In the data rows, zero lies at 7.5, halfway between 7 and 8.
Some points, one per row:
array([ 5, 11,  7, 10,  6, 13,  9, 11])
array([ 6,  4,  7,  4, 12, 11, 13, 10])
array([8, 6, 8, 6, 1, 0, 0, 0])
array([ 7,  9,  7,  8,  9, 11, 10, 10])
array([ 7,  6,  6,  8,  9,  8,  7, 10])
array([ 9, 10,  8, 11,  7,  9,  7,  9])
array([ 6,  7,  7,  6, 10, 12, 12, 11])
array([7, 8, 7, 8, 5, 6, 5, 6])
array([ 7,  8,  8,  7, 11, 11, 11, 11])
array([ 7,  6,  6,  6, 10,  8,  9,  8])
array([8, 8, 7, 8, 5, 5, 5, 5])
array([ 5, 10,  7,  8,  7, 11,  9,  9])
array([7, 7, 7, 7, 9, 9, 9, 9])
array([3, 2, 6, 0, 7, 8, 9, 5])
array([ 9,  4,  8,  6, 11,  6,  9,  7])
array([ 6,  7,  8,  7,  8, 11, 10,  9])
array([ 8,  6,  8,  5, 10,  7, 10,  6])
array([ 7, 10,  8,  9,  9, 12, 10, 12])
array([10,  9,  8, 10,  7,  6,  5,  8])
array([7, 9, 7, 9, 5, 6, 5, 7])
array([ 7, 10,  7, 10,  9, 11,  9, 12])
array([ 6,  6,  6,  6, 10, 11, 10, 10])
array([ 9, 10,  9, 10,  5,  7,  5,  7])
array([10,  5,  9,  5,  9,  3,  8,  3])
array([8, 8, 7, 8, 6, 6, 5, 6])
array([ 7,  5,  7,  6, 11,  9, 10,  9])
array([9, 7, 8, 8, 8, 8, 8, 8])
array([8, 8, 8, 8, 4, 4, 3, 4])
array([6, 5, 7, 4, 6, 5, 7, 4])
array([8, 7, 8, 7, 8, 7, 7, 7])
array([8, 6, 7, 6, 6, 4, 6, 4])
10 more points follow, each with its number after it:
array([6, 7, 6, 7, 4, 5, 4, 5]) 0
array([7, 7, 5, 9, 1, 0, 0, 2]) 1
array([ 8,  5,  8,  5, 10,  7, 10,  6]) 2
array([ 8,  5,  8,  5, 11,  8, 10,  7]) 3
array([ 7,  6,  7,  6, 10,  9, 10,  9]) 4
array([8, 9, 8, 9, 7, 8, 7, 9]) 5
array([ 8, 11,  8, 11,  6, 10,  7, 10]) 6
array([11, 13, 10, 14,  7,  9,  6, 11]) 7
array([ 7,  7,  7,  7, 10,  9,  9,  9]) 8
array([ 7,  7,  7,  6,  9,  9, 10,  8]) 9
Which three of these numbered points are nearest to each point below by angle, seen from the average point of the first points? Their numbers follow each, nearest first.
array([ 7,  9,  7,  9,  8, 10,  8,  9]) > 6 7 5
array([10,  8,  8,  9,  7,  3,  5,  5]) > 1 0 7
array([ 7,  4,  8,  4, 13, 10, 13,  9]) > 4 9 3
array([9, 6, 8, 6, 9, 6, 9, 6]) > 2 3 4
array([9, 8, 8, 9, 6, 5, 5, 6]) > 1 0 5
array([ 6, 10,  7, 10,  7, 11,  8, 11]) > 6 5 7
array([7, 6, 8, 7, 8, 7, 8, 7]) > 2 3 1
array([ 4,  3,  6,  2, 15, 15, 15, 14]) > 4 9 8
array([10,  6, 14,  3, 11,  6, 13,  2]) > 2 3 9
array([ 7,  8,  7,  8, 11, 12, 11, 11]) > 8 4 9
array([ 7,  5,  8,  5, 12, 11, 13, 10]) > 4 9 8
array([ 6, 10,  7,  9,  8, 12,  9, 11]) > 6 8 5
array([ 6,  7,  7,  6,  8, 10, 10,  9]) > 9 4 8
array([6, 7, 7, 7, 8, 9, 9, 9]) > 4 8 9
array([7, 6, 7, 6, 9, 7, 9, 7]) > 2 3 4
array([7, 7, 7, 7, 8, 8, 8, 8]) > 4 8 9
array([ 8, 10,  8, 10,  5,  7,  5,  7]) > 5 7 6
array([8, 6, 8, 6, 9, 7, 9, 7]) > 2 3 4
array([ 9, 10,  9, 10,  8,  8,  7,  8]) > 7 5 6
array([8, 7, 7, 8, 4, 3, 3, 4]) > 1 0 5
array([10,  7, 11,  5, 12,  9, 13,  7]) > 3 2 9
array([ 7,  4, 12,  0, 14, 11, 15,  6]) > 3 2 9
array([ 8,  7,  8,  6, 11, 10, 11,  9]) > 4 9 8
array([7, 7, 9, 5, 7, 7, 8, 5]) > 2 0 1
array([ 6,  5,  8,  4, 11, 10, 13,  8]) > 9 4 3
array([ 6,  5,  9,  3,  9,  7, 11,  5]) > 2 3 9
